X: a few groups of rows, each row roughly a mix of its group's hidden directions
X (84 x 15)
18 -12 -4 -6 -7 -15 -34 46 43 -15 -14 -1 -27 -19 -30

15 -2 3 13 -13 -6 -42 48 27 -20 -15 -9 -31 -15 -32

-21 1 -12 -31 8 20 46 -35 0 3 13 24 -16 -25 37

-10 24 6 34 -26 33 -16 22 -9 -16 -9 -17 -54 -19 1

-27 -13 -32 -24 22 17 20 -42 -5 24 -13 16 -16 -21 34

20 7 20 19 -24 -22 -42 49 13 -19 -13 -13 5 4 -32

-12 -2 -6 18 -37 -7 -36 22 -28 18 -51 -29 7 8 6

10 16 18 -18 -9 9 55 -4 10 -25 51 25 -2 -9 10

14 23 31 33 -24 -1 -23 46 10 -30 -2 -4 -20 -13 -27

19 19 34 24 -6 1 20 -3 -23 -6 39 -15 36 42 -10

-18 -21 -14 -32 35 4 27 -46 -1 30 -1 19 18 -5 24

-35 7 26 13 3 5 -18 15 -10 -1 -55 -2 -33 -33 17

15 25 44 1 23 8 2 -32 21 -18 48 15 24 3 -10

23 -2 15 -13 -21 -46 -13 46 29 -20 -7 14 26 -2 -20

28 19 3 32 1 -2 -34 26 32 -32 22 -6 -28 2 -33

-23 -5 -1 12 -34 -3 -17 28 -31 20 -60 -13 -2 -12 11

-28 -6 -30 -26 18 1 32 -37 -10 11 -11 29 -4 -26 37

10 9 14 40 -8 17 -47 28 -2 -13 -6 -31 -28 6 -33

1 -17 -40 18 10 21 25 -20 -42 23 16 -24 -1 38 1

-29 -7 5 -40 -13 0 18 -30 -19 25 -26 8 30 -8 42

24 -5 -4 26 -9 -24 -51 32 6 -4 -13 -22 15 22 -37

1 37 49 -6 -2 3 -15 -14 37 -29 20 23 0 -31 5

0 -17 -12 -41 18 -7 34 -40 3 19 20 22 38 7 18

13 2 6 1 -28 -19 -29 54 31 -23 -19 3 -21 -24 -21

-26 24 38 1 -27 21 -6 10 -1 -10 -27 12 -25 -50 17

9 27 32 33 -31 -20 -19 23 -29 -16 -5 -12 37 21 -12

-11 10 0 -13 1 24 62 -32 -16 4 32 12 -3 1 33

0 32 27 24 -29 24 7 29 4 -32 12 2 -42 -27 -4

-21 19 8 -9 -33 33 44 -21 -16 13 6 0 -13 -12 46

27 8 -2 14 -2 -6 -43 -15 5 -4 25 -35 27 50 -16

-29 -21 -26 -37 -16 -4 24 -8 -19 25 -37 4 2 -13 40

7 -16 -13 -37 22 -9 39 -36 5 13 31 20 36 13 11

-26 -10 3 -47 -6 -11 3 -31 -8 22 -29 13 35 -14 36

8 11 19 27 -24 -20 -45 46 1 -18 -27 -19 -3 3 -22

30 -12 -14 8 -7 -34 -36 22 5 -2 1 -22 33 40 -29

18 7 11 27 -17 -21 -54 37 10 -12 -18 -22 4 14 -29

-3 27 25 -2 -35 5 52 -9 -23 -3 24 8 27 10 31

-6 25 16 21 -3 20 42 -28 -43 -5 34 -4 15 22 17

13 -12 -23 37 -12 -10 -29 45 -14 3 -24 -28 -15 19 -30

17 23 37 6 -39 -21 -15 45 13 -35 5 1 12 -4 -16

11 14 12 50 1 15 -22 36 7 -18 1 -10 -42 -9 -33

11 -23 -20 -32 27 -15 28 -33 6 18 28 15 41 20 3

-20 -23 -36 -27 36 10 14 -46 1 27 -10 13 -6 -12 23

9 31 11 13 4 15 -3 1 37 -36 29 20 -43 -32 -4

-13 -16 -26 -27 -6 0 -16 14 34 5 -36 12 -39 -43 10

-29 21 5 10 -28 35 -4 2 -17 -5 -23 -12 -48 -28 29

21 9 28 28 -2 -19 -41 41 21 -19 -5 -4 3 0 -40

15 16 -21 29 20 31 19 -14 6 -19 49 1 -43 3 -11

21 10 20 31 -14 -21 -36 48 10 -25 -7 -12 -1 8 -35

-22 2 0 -39 7 12 41 -32 7 2 7 31 -7 -31 37

-9 -11 -6 -38 23 5 47 -41 2 14 21 25 19 -5 24

10 28 50 1 13 -1 -8 -4 38 -30 28 27 3 -25 -13

14 11 7 31 -21 -16 -55 37 8 -11 -20 -23 -4 9 -26

-23 25 25 -8 5 30 33 -44 -9 2 17 23 0 -27 31

28 4 15 33 13 -7 -28 4 -3 -4 25 -23 26 41 -41

-10 24 14 34 -17 29 -5 26 -7 -21 -10 -12 -58 -20 1

-9 -4 -18 -21 -18 -1 -2 26 31 -13 -23 18 -46 -48 9

3 31 9 21 3 23 4 4 25 -31 24 19 -50 -35 -4

38 -9 -17 4 25 -15 -10 15 36 -24 40 -4 -11 22 -35

-5 -6 -21 -22 -3 7 15 18 32 -18 -2 22 -54 -44 7

23 16 33 32 -26 -3 -27 39 1 -18 10 -25 5 21 -31

-4 -15 -8 -37 27 1 43 -41 5 17 23 26 26 -1 18

-25 -10 18 -45 8 -20 12 -23 -1 16 -28 23 36 -19 30

10 20 18 37 -28 -1 -29 47 1 -28 -7 -17 -26 -2 -22

38 -9 20 7 5 -11 -15 34 32 -15 29 -14 5 27 -43

-6 -17 -19 -26 35 10 42 -45 2 22 24 20 12 2 16

9 21 11 2 28 24 26 -36 17 -18 57 18 -12 -5 1

26 -17 9 5 23 -32 -33 11 12 2 3 -9 41 33 -39

-14 -2 -15 24 44 26 -3 -49 -38 15 9 -14 -1 19 0

5 -32 -25 -18 48 -26 14 -26 -1 24 3 4 32 31 1

-8 -21 -17 -16 43 -6 5 -49 -12 34 0 2 35 21 9

-8 -10 -40 -2 15 29 42 -35 -27 16 27 -6 -14 16 19

3 -10 2 -1 28 -24 -1 -31 -22 21 4 0 61 36 -3

-16 -19 -31 19 51 27 13 -28 -9 27 -6 -3 -36 -1 3

8 3 19 21 -22 -24 -48 45 7 -6 -36 -13 6 -1 -23

0 4 35 6 -15 -33 -44 35 8 -9 -41 -1 22 -10 -16

20 15 46 1 -1 -25 -42 17 35 -23 5 4 25 0 -25

3 -13 3 -7 -26 -34 -44 34 2 8 -45 -20 24 11 -7

-22 -5 -16 -13 25 15 29 -55 -25 27 3 7 14 5 32

3 -28 -19 -36 6 -37 -25 17 39 8 -34 18 10 -20 -6

-27 -14 29 -26 37 -17 15 -17 6 15 -32 33 20 -28 16

5 -3 11 7 22 -14 4 -31 -27 18 13 -7 58 42 -3

4 -3 -36 -9 -10 -7 -7 32 34 -23 -9 8 -56 -28 3

25 9 31 9 -20 -37 -9 28 1 -13 8 -4 50 27 -21

which group is each row in? (one row of each group first)
-14 -24 -29 7 39 15 -46 -23 -1 24 -29 -15 -21 -4 -12 -> Q
15 -7 -33 31 27 26 30 -7 -16 -1 40 -6 -30 21 -20 -> W
-32 17 19 6 -27 19 -24 7 -14 1 -46 -9 -29 -34 23 -> U

-27 0 -14 -15 9 11 31 -49 -28 25 -7 11 14 -4 42 -> Q
0 14 19 22 8 13 19 -33 -40 10 28 -15 35 40 6 -> Q
-5 4 -4 12 21 49 31 -33 -15 4 39 -12 -34 10 8 -> Q
24 6 22 32 -8 -6 -42 38 8 -18 4 -24 -2 17 -42 -> Q
-22 -17 -1 -12 4 -29 -37 1 -13 19 -60 -14 22 7 16 -> U
11 -6 15 22 -16 -24 -44 41 -5 3 -33 -20 20 16 -29 -> W
-14 31 10 39 -18 43 5 -3 -34 -14 10 -18 -39 -6 8 -> Q
2 -33 -47 -11 6 -2 16 -14 -30 27 2 -24 15 44 6 -> W
24 9 15 -18 -3 -6 46 -1 17 -22 56 26 20 3 -7 -> U
